One vector is turned by the same rotation once a tick. Each row is the vector after some number of ticks, and that number follows the row.
The counts run from 0 to 293.
[ -6   6   1 -54 -37  53 -32  -5  21  19  18  22  20   4  -6 -11 -27  -6
  29  17  33 -16  -3   0   9  -2   9  -2 -27  -6 -14  20  27  23 -10  30
  10]  264
[-12   4 -13 -68 -33  44 -31  -5  22  19  22  28  17   3  -5 -15 -29   3
  25  17  33 -13  -5   5   8  -6  16   7 -23   0 -16  11  20  21 -11  28
  13]  265
[-10   4   8 -29   9  30   5   8  23   9  -2 -15  -7  -4 -18  11  26 -39
  42 -21  42 -27  20   7  15   2   7  20   9  19   4  36  25  31  14  46
 -22]  151
[  3   5  12 -33 -32  -2 -24 -38  22  26  19 -15  25   3  22 -31 -30   0
  42   6  24  11 -16  -7  26  -7   2  35  14  -7 -25  27  28  31   3   3
  23]  79
[ -2 -19 -26 -59 -12   4  22  14  36 -21 -11 -12   2 -16 -14  22   7 -13
  40  -5  40  -6  16  -9  11 -17  26  23 -13  24   0 -15  11  26  10  41
 -18]  6
[  0  -7 -13 -36 -18  -2  13   2   1  13  -5   2   1  -9   1 -17   4 -37
  41   7  34  17 -13  17  20  -6  36  30  24  25  -1   9  23  61  28  25
   4]  25
[ -3  27   4 -39 -14   0  20 -10  14  24  -9 -33  11 -13  -8 -18   2 -23
  27 -10  16 -11  34  -8  19 -44  -1  29   7  19 -29  11  30  53 -19  16
  -9]  234
[ -4 -13   5 -55  -4  32  -5   1   1  21 -40   0  -6 -21  -5 -23   1 -38
  22  10  38  -2   0  17   9  -5   9  -1   9  19 -12   7  17  46  30  37
 -22]  155
[  9  -1  -1 -66 -14   4 -10  -1  27 -10 -10 -26   4 -26 -17  12 -24  -3
  13   9  17 -18  26 -13  13 -34  17  36 -31   7 -31   8  17  29 -21  27
 -26]  93
[  9  -3  14 -44 -23   6 -26 -24  51   8  -4 -52  35 -30   5 -17 -26   6
  11  13  21  -8  -4  -4 -12 -20   4  38  -5  -6 -39   2  12  11  -1  -2
  -8]  225
[ -4   7   9 -38 -30  49 -27 -10  18  25  11  15  31   2  -5 -18 -25 -17
  33  14  38 -21  -5   1  11   0   3  -6 -29 -11 -13  27  35  27  -8  31
   5]  263
[ 11  -6   6 -63 -10  -3  -7  -8  24  -1 -22 -28   5 -25 -12  -1 -26  -3
  12  13  16 -21  28 -14  16 -38   9  34 -23   6 -36   9  20  24 -17  29
 -30]  94
[ 12 -11  13 -59 -26   5 -34 -14  49  -3  -5 -41  27 -30   5 -11 -35  13
  12  14  19  -3  -4  -2  -8 -17  10  39 -11  -4 -34   4   5  17   5   0
 -10]  224
[  0  20  15 -30  -8  25 -29 -34  12  35   6 -28  14 -16   8 -32   3 -30
  17   1  23   9 -11  20   3 -12  11  30  35   7 -32  27  20  45  14  -6
   8]  208
[-14   6   0 -51 -14 -15 -13  10  37   9  22 -33   1  -6 -17   3   1 -21
  14   4  35 -17  -6  20  -9 -17  39  60  15  21 -28  15   7  18 -22   4
  -5]  41
[-10  31  -9 -39 -14  39  -7   6  29  22  43  10  20  -1 -19  -8   3 -12
  24   0  33 -26   6  21   2 -21  37  32  -2   7  -8  23  25  31 -19  18
  14]  126
[ -4  19 -15 -48 -21  15  17  18  21  25  22   9  14  -7 -14 -22  -9  -5
  24   6  29 -17  10  23   6 -31  41  37   2  19  -7  11  23  49 -12  24
   8]  128
[ 23  -5 -26 -50  -4  22  11 -18  10 -15  -8   2  11 -32   5   3   3  -4
  38   6  15  14  18 -13  32 -26  35  20  -9  14  -3  -7  24  53  27  34
  -8]  111
[ -4 -10 -13 -41 -15  22 -15 -14  20 -23  -5 -33   1 -17 -10  49  21 -44
  36 -14  30  19   7 -26  10  -9  16  15 -16  19 -19  -1  12  32   4  21
 -20]  195
[ 15 -11   1 -53 -14  30 -20 -46  22  10 -24 -17  20 -22  20 -28 -13  -3
  36   3  21  12  12 -20  20 -13 -20  -3  -4   0 -23  -9  23  27  28  24
  -5]  243
[ -9  33  -4 -58  -9  13   0  -2  27  17   9 -30   0 -16 -13  -1   7  -9
  10 -13  14 -12  35   5   3 -48  14  41   3  22 -32   5  14  44 -30   6
  -8]  232
[-27   9  24 -19 -31   1   6  19  30  22   0 -41   6   2 -13   9   0 -39
  41 -22  38 -10   8   0   9  -1  -9  23   5  19 -15  38  16  46 -13  18
 -10]  46
[ -6 -14   1 -70  18  36 -37 -19  28  15 -14 -11 -10 -17 -11 -12  14 -22
  11  10  44 -20  -5  20 -10  -1  13  22  16  12 -25   7   8  -3  16  29
 -21]  15
[ 16 -23   5 -49   1 -12 -18 -36   2  -7 -30 -37   0 -27  -2   8   3 -40
  19  18  26   6  -1 -20  22 -18  22  30  -1   7 -36   9  21  22   8  25
 -32]  199
[  7   2 -11 -49  -3  51 -40 -55  36  -5  19 -10  25 -13  13   4  13  -4
  38  -6  26   6   8 -26  15  -4  -4   7  -8  -4 -19  -1  22   4  14  23
   5]  246
[  9   0   4 -63 -27  18 -46 -20  -5  15  11  11  -9  -5  -1   2 -30 -12
  19  18  16   9 -11   4  26 -12  25  28 -11   0 -28  34  22  42  -7  17
   2]  75
[-15  -2  -5 -43 -27   2   4  -9  38   7 -12 -49  10 -16   8  -7  11 -22
  38 -21  33  27  -1   2  -3 -16  -4  24  27  33 -19 -22   2  46  21  -2
   3]  190
[  9 -14  24 -31   8  11 -42 -43  11   6  -3 -32  -3  -5   1  11   0 -34
  32   4  29 -12  -7 -16  27   8   1  37   4  -6 -29  47  28   8   6  27
 -20]  202
[ -5  -2 -18 -47 -13   8   5   5   1  15   8   9 -10  -6  -6  -6  11 -32
  39   0  34  16 -13  25  19  -8  42  32  26  30   1  11  15  56  22  21
   5]  24
[-15   3  -4 -55   8  29 -22 -22  27  21  17   8 -16  16  -4 -12  19 -12
  45 -15  44 -17   1   9  22   7  -6  26  30  15  -4  25  20   7   9  39
   3]  290
[-14 -12  -9 -46 -13  25 -10 -29  55   1   4 -22  38  -2   0  -5   6 -11
  37   2  51 -21  -3 -23  -6  -3  -7   6 -10   3 -21 -20  20 -23  -4  31
  -1]  141
[-15 -16  -5 -50 -29  12 -37 -44  18   0   3 -23   3  13   6  18   4 -32
  41  -6  36  18  -7 -40  19   2 -20   7  -5  12 -30  -4  19  12  -5  20
   1]  55
[ -7  -6   2 -53   5  40  -6  15  13  13 -21  -1 -19 -15 -19   3   9 -33
  29 -10  37 -11  11  25  11  -3   9   9   7  23  -1  23  10  46  24  43
 -26]  153
